(in the rows, 128 means zero)
A: 4 groups of rows, each row roughly a mix of its group's hidden directions:
A (148 x 11):
[[ 67 105  78 112 103 113 140 103 154  89 153]
 [ 90 145 118 163 130  89 164  84 177  93 135]
 [139 172 179 109  83 131 180 145 157 128 150]
 [127 164  87 141 150 141 105  70 181 138  99]
 [145 146 106 140  92 130  73 111 117 201 135]
 [ 92 117 151 111 150  87 134 111  59 135 172]
 [150 142 154 153  91  97 124 176 138 164 186]
 [ 87 111  97 159 161  88  98 183 107 115 111]
 [185 146 185 141 149 128 129 160  78 116 146]
 [163 162 162 134 134 107 180 135 194 136 141]
 [145 144  85  73 118 113 114  62 158 116 119]
 [178 165 128 112 113 196 145 100 151 112 105]
 [ 86 172 135 154  54 114 157 120 121 117 112]
 [127 121  77  85 166 177 175 101 139 130 122]
 [145 135 119 135 168 115 178  66 154 171 144]
 [121 130  82  74 171 183 117 160 127 115 141]
 [ 84 107 183  85 147 142 127 110 144 178 152]
 [126 127 149 115 158  41 173 127 134 112 127]
 [109 213  92 150 131 102 130 120  95 140 124]
 [153 175 149 170  90 122 157 125 118  90 178]
 [133 113 205 153 145 167 162  94 134 123 107]
 [156 107 142 121  73 107  61  99 100 139 112]
 [164 123 109 124 146  66  99 152 173  96  95]
 [143 126 172 140 142 147  90 128  70 180 160]
 [123 118 103 195 111 128 139 107  77 163 167]
 [101 104 103 116 183  93 180 107 103 111  95]
 [129 124 119  79 106 140 159 123 172  67 168]
 [109 203 159 138 124  99  72 128 141 142 123]
 [143 182 137 147 121 104 183 169 133 109 174]
 [117 109 140 119 173 101 198 106 168  99 118]
 [138 123 208 124 154 148 173 125 152 102 106]
 [ 76 136  96 188 157 125 158 115  86 116 116]
 [173 150 196 137 116 154 148 116 110  78 131]
 [102 167 128 173 145  98  70 166 117 158 136]
 [102 126 156 131  67 198 126  95 120 129 114]
 [108 139 123 200 127  96  81 174 125 146 123]
 [ 70 160 126 147 148  96 105  70 153 129 102]
 [130 135 173 115 163 131  45 125 123 158 137]
 [123 117  74  86 155 175 132 154  96  89 147]
 [ 77 174 141 155 139 140  95 145 176 147  89]
 [ 96  96 128  87 173 148 159 111 165  82 105]
 [116 139 185 154 113  82 141 105 191 139 119]
 [140 119 119 168  81 147 116  99 175  76  94]
 [ 71 135 112 123 170 159 100 168 138 178 139]
 [145 116  79 107 124 123 123 140 191  75  94]
 [139 146 115 209  95 155 149  94 141 121 103]
 [151 120 162 130 166  67  99 134  72 150 117]
 [102  86 139  94 153 163 184  88 103 111 116]
 [146 193 145 131 122 199 132 162 132 143 120]
 [ 79 123 101 142  80 162 103  92 158 146  91]
 [118  99 150 176 132 120  84 158  64 103 121]
 [165 121 170 122 143 149  68  98 135 176 156]
 [121 154 115  94  49  95 121 149 150 110 156]
 [172 147 156 155  94 112  67 151 153 115  94]
 [132 101 123 104 123  97 150 123  56  86 168]
 [109 153  80 141 134 159 187 112 119  86  90]
 [203 133 134 111 107 139  82 170 156 118 121]
 [182 122  87 155 130  94 126 121 119  84  75]
 [126  96 135 119  93 112 104 191 114 159 183]
 [127 128  70  87 154 164  67 132 105 118 131]
 [123 106  99 186  94 145 166  76 138 103 149]
 [129 148  90 168 122  96  97 141 191 121  87]
 [148  82  79 109 168  83  88 127 126 145 154]
 [ 71 141 152  72 132 150 155 117 158 100 162]
 [ 99 177 117 175 157 139 152 104 153 184 134]
 [ 67 177 151 108 192 118 120 126 120 122 128]
 [168 167  86  96 120 118 152 102 173 173 117]
 [144 154  49 158 141 112 115 143  84 139 150]
 [127 130 136 148  60 127 153  88 104  89 172]
 [107 144 101 121  50 137 126 125 139  85  87]
 [ 81 132  86 152 157 153 144  97  82  89 105]
 [138 109 163 116 173  88 143  90 103  67 124]
 [165  61 124 142  62 146 116 116 125 115 143]
 [183  97 111 169 102 126 157  74 153 148 131]
 [104 134 106 109 161  69 152 135 106 166 181]
 [100 158 131 164  77 146  59 149 112 128 117]
 [114 113 127 142 110 113 112 194 109 147 198]
 [130 109 134 157 197  99  94 117 109 181 116]
 [110 144 195 145 123 149 197 131 154 115 131]
 [ 84 121 117 127  98 151  95 175  98 177 164]
 [ 75 144 153 127  80 109 191 129 145 105 114]
 [129 114  76 204 111 139 158 139 135 110  97]
 [143 154 104 115 149 103 143 172 104 146 203]
 [185 119 146 148 165 122 103 148 187 101 101]
 [ 89 155 111 103 157 101 132 125  90  55 123]
 [ 88 109 137 124  75 119 186 152 156 132 169]
 [121  91 100 129 145 174 109 101 195 124  93]
 [169 129 204 169 131 135  92 125 133 133  99]
 [138 181 121 167 152 164 107 140  76 168 113]
 [134 105 118  95  94 154 151  85 103 135  59]
 [140 148  98 146 140 132  84 181  88 158 175]
 [150 134 123  60 164 116 120 114  78 131 174]
 [141 154 184 165  93 149  94 131  77 155 128]
 [153 147 146 111 109 128 147  64 162  69 110]
 [157 131 126 175 112 119  92  66 157 106  88]
 [102 151  86 160 121 124 167 190 107  97 103]
 [196 130 133 165 121 111 130  86 161 169 103]
 [166 122 133 145 148 138 114  96  61 104  75]
 [120 156 110 134  69 126 100 106 127  85 188]
 [ 80 162 100 104 171 105 111 136  68 116 138]
 [107 174 147 152 152 123 110 192 122 103  81]
 [140  84 102 124 151 107 138  67 121  67 124]
 [127 109 138  98 113  92 173  88  87 140 184]
 [136  65 147 141 150 124 112  81  77  92 121]
 [ 70 156 164 173 150 129  97  87 104 127 144]
 [134 192 100 175 104 160 158 104 151 155 128]
 [138 122 114 158 148 120 207 127  98 142  80]
 [175 128 140 141  45 143 153 145 153 141 138]
 [111 132 117  89 190 173 152 118 162  95 102]
 [170 125 161 155 120 134  86 137  53 137 115]
 [177  91 140 160 139 112  99 175  90 159 103]
 [121 148  77  81 131  80 156 170 120 133 162]
 [ 82 118 112 112 159 122 161 141  83  70  96]
 [171 122 154 135  71 109 131 135 153 172 178]
 [ 80 101 155 155 133 156 138 183 122 102  82]
 [114 122 180 111 105 146 115 107  99 182 183]
 [129 105 184 116 119 151 120 133 138 199 170]
 [ 76 112 125 164 142 164 135 164 164 125  73]
 [103 165 153 154  47 121 136 118 150 114 105]
 [163 139 143 125  86  87  56 152 121 122 106]
 [ 99  96 146 106 179  96 147  97 111 177 163]
 [ 66 153 152 178 112 163 129 130  86 119 151]
 [ 86 128 161 144 165 145  82 179 119 171 133]
 [134 136 115 144 141 159 107 169  57 179 117]
 [ 84 152 160 115 105 149 134 162 151  58 117]
 [169 146 180 130 122 166 175 149 128  86 156]
 [ 90 175 158 111 136  94 117 167  75 133 156]
 [ 80  92 194 137 164 130  87 145 136 130 131]
 [188  90 102  99 112 151 153  86 162 106 119]
 [ 78 129 103 107 113 105 176 169 164 102  96]
 [103 145  57 129 154 142 108  91 154 175 121]
 [176 108 117 151  78 141 136 112 139 195 151]
 [134 176 107  83 114 127 129 155 177  93  84]
 [161 194 142 107  84  95 171 125 125 109 134]
 [105 154 103 109  65 158  92 141 121 156 173]
 [140  79 167 154 115 163  96 159 175 125  94]
 [176 139 161 100 135 167  65 124 103  96 132]
 [128 153  73 121 105 127  55  98 134 132  97]
 [172  77 164  69 127 131  93 155 132 119 131]
 [134 144 152 171  97  74  78  93 153 147 136]
 [139  92 158  88  97 185  81 111 116 145 147]
 [ 63 144  97 187 142  88 130 143 114 128 114]
 [150 144  72 118 148  63 117 174 141 110 136]
 [133 161  98 167 126  69  79 170 115 118 126]
 [121 111 139 100  93  64  80 114 102 128  88]
 [108  88 126 175 107  92 121 202 126 123 120]
 [130 120 115 137 159 110  63  69 132 105  90]
 [145  93 129 109 110 128 200 156 111  80 152]]

the two rows of each list that fit no group, in list order (the others fit one group, some only roughly):
- K584: [123 107 113 104 175  68 117 161 170 124  92]
- K32: [107  89  88  54 104 108 142 123 140 102 146]
- K517: [ 83 132 113 110 183 170 154 138 151 168  95]
- K238: [ 64 167 145 127 133 132 109 117  73 142 169]
- K755: [ 94 198 120 165 129 162 161 131 107 131 162]
- K563: [165 118  73  90  68 130 150 134 111 157 115]
- K556: [104 150  99 102 161 173 176 165 157 155 151]
- K231: [178 120 151 126 121  83 111 134 127  78  69]
- K85: [ 66 129 112 172 134 129  84 140  74 118 141]
- K293: [138 162 109 142 171  88 138  58 107 101 118]
- K192: [111 102  66 136  68 142 112 129 160 162 111]
- K937: [178  94 185  90 125 157 137 135 106  95 106]
- K228: [177  83 157 114 114  76 160 109 152  99 112]

K584 K192
- K640: [102  89 117 173  97 111 141 133 137  73  76]
- K947: [ 85 114 142 163 117 136 188 104  98 140  78]
- K981: [175 145 119 143 134 150 128 191 169 175 117]
- K686: [188 144 110  91 117 174 137 156  78 115 136]
- K730: [137 143 148 122 138 186 168 133  92 141 192]
- K695: [154 126  99 121 101  98  59  83 118  92 134]
- K210: [117 147 107 132  74 118  86 181 122 180 138]
- K925: [141 160  77  65 135 126 106 129 169 162 111]
- K585: [113 102  72  81 135 108 146 132 181 164 111]
- K849: [175 101 108  94 125  93 102 184  92 126 105]
- K525: [148  85 122 102  94 168 147 187 164 147 142]
- K599: [157 125 147 138  80 113  94 174  64 142 140]
- K834: [131 152 121 155 177  71 128 153 116 172 170]
- K846: [176 155  99 158  86  94 135 159 142 162 163]
- K634: [124 127 179 174 109 107  98  58 118 136 129]

K981 K210
- K338: [199 163 149 144  71 142 139 112 118 118 147]
- K783: [ 89 135 134 133 189 171 131  87 104 141 169]
- K59: [103 165 126  91 154 134 211 138 114 127 114]
- K665: [132 168 197 185 105 123 147 112 147 112 123]
- K256: [129 104 205 125 172 137 136 107 173 144 138]
- K789: [ 99 120 119 146 138  88  92  77 192 145 117]
- K864: [190 151 155 147 165 112  71 126 119  97 134]
- K911: [160 184 107 128 123  99 119 142 190 151 164]
- K974: [138  62 117 141 143 128 105  64 156 158 138]
- K921: [140  85 166 130 160 153 118 147  72 120  77]

K783 K59
- K757: [122 168 109  65 173 138 127 168 119 161 154]
- K607: [ 79 117 108 126 124  88 133 189 104 179 134]
- K782: [143 121 109 148  42 151 170 130 139 129 104]
- K770: [122 152 197  92 138 153 105  88 122  91 105]
- K900: [129  96 192 128 164 148  94 159 105 166 105]
- K814: [ 78 103  80  91 125 136 132  97 108 169 167]
- K88: [117 112 182  60 124 118 160 138  96  94 136]
- K971: [120  96 174 165 113 101 112  86  94 109  80]
- K842: [144 185 129 160 110 106 129  58 141 111 102]
- K667: [156  94 203 114  87 106 138 157 150 136 130]

K607 K782
- K651: [115 113 108 161 127 125 136  81 213 122 125]
- K614: [ 89  97 105  82 162  71 153 109 120 150 148]
- K587: [122 145 128  52 159 129 157 137  82 162 117]
- K574: [132 157 169 150  67  78 115 133 137 115  87]
- K868: [163 126 136 128 156 108  78 138 184 165 171]
- K147: [148 138 111 138 110 146 192 119 177 183 144]
- K712: [138 105 116  88 176 166 127 149 120 180 174]
- K364: [162 152 157 104  95 123 146 205 119 157 129]
- K657: [164 176 171 118  78 133 136  91 109  88 126]
- K180: [111 106  95 131 195  81 154 114 166 128 106]

K651 K587
- K137: [141  92  95  72 143 103 119 182 151 103 103]
- K189: [131  79 126 119 181 106 121  97 140 124  62]
- K161: [ 75 117  62 126 118 177 143 101 145 132 109]
- K300: [177 117 109 114 110 135  54  88 136 136 156]
- K156: [101 187  89 146 117 106 136 111 190 137 148]
- K533: [144 126  65 184 103 103 150 121 171 151 127]
- K555: [121 120 100  92 126 151 155 198 172 115  96]
- K459: [110 100  72 173 136 125 112 123 174 109  80]
- K592: [134  94 200 132 149 122  95 142 120 169  89]
- K144: [119 185 126 125 117  76 121 165 142 100 182]
- K862: [ 73 129 136 154 127 174 153  85 146 177 148]
- K267: [ 86 122  78  75 125 179 151 146 155 134 134]

K300 K144
- K179: [163 102 151 162 159 140  86 113 160 121  68]
- K313: [111 136  67 137 137 116 143  87 117 156  63]
- K481: [137 174 101 110 129  94  96 160 115  71  90]
- K334: [ 80 116 179 106 131 172 174 104 118 107 157]
- K132: [151 149 125 118  77 129 159 149 109  58  95]
- K221: [136 102  90 124 205 100 123 142 133 163  96]
- K337: [176  72 153 143 112 128 116 141 120 193 143]
- K677: [160  47 147 177 106 128 145 130 118 115 121]
- K348: [105 121 113 169 126 151 149  55 178 137 133]
- K815: [126 130 174 119 157 118 159 147  93  82 189]

K334 K815
- K21: [128 114 103  81 103 153  74  90  95  87 125]
- K395: [114 139 187 142 120 131 160  73 177 111 152]
- K12: [155  87 180 120 117 110  94 122 126  62 114]
- K45: [115  98 125 120 117  51 108 180 113  98 135]
- K961: [105 186 134 123 178 176  96 147 130 164 124]
- K81: [141  92  80 112 152 179 112  97  99 158 163]
- K822: [141 167 128 179 111 123 166 145  79 180 129]
- K438: [127 161 139 115  84 142  66  68 140 115 116]
- K426: [158  79 192 111  99  95 116 114 154 105 115]
- K405: [143 106 159 136 140 170 173 143 144 176 182]

K81 K405
- K409: [115 126  99 123 143 117  94 207  92 106 157]
- K283: [131 100 184 121  94  99  99  88 155 151  86]
- K679: [148 129 186  95 182  96 132 144 137  92  97]
- K890: [103 142  91 123 121 165 187 136  76 129 166]
- K733: [ 65 178 129  76 130 146  98 158 135 119 130]
- K717: [120 108  39 159 113 141 135 106 114 153 145]
- K946: [104  85 142  87 108 169 142 122  81  94  91]
- K685: [175  67 123 156 110 106 114 132  91 135 174]
- K461: [ 58 164  92 147 147 128 100 130  83 114 135]
- K670: [135 119 164 151 180 149 135 163 127 125  58]

K409 K670
- K358: [149 112 147 135 147  83 138 141  50  89 130]
- K628: [132 145  85 154 116 110  63 150  83 144  94]
- K93: [128  88 105 142 124 178 183 136 149  93  85]
- K9: [163 147 129 157 153 117  64 123  69 106 119]
- K598: [145 125 116 150  62  64 155 139 147 143 152]
- K385: [112 142 205 143 154 132 154 172 135 163 140]
- K108: [185 113 149  93 134 165 133  99  75  94 135]
- K469: [113 115  94 127 107 107 173  81 163 124 187]
- K544: [165 141 102  47 158 141 122 102 147 137 148]
- K22: [ 72 117 199 154 115 129 113 105 129 134  91]
- K257: [142 131 171 133 112 207 139 125  81 138 146]
- K484: [137 155  87  97 151  68 162 148 119 166 156]
- K436: [130  69 183 128  96 131 116 146  73 123 110]

K469 K484
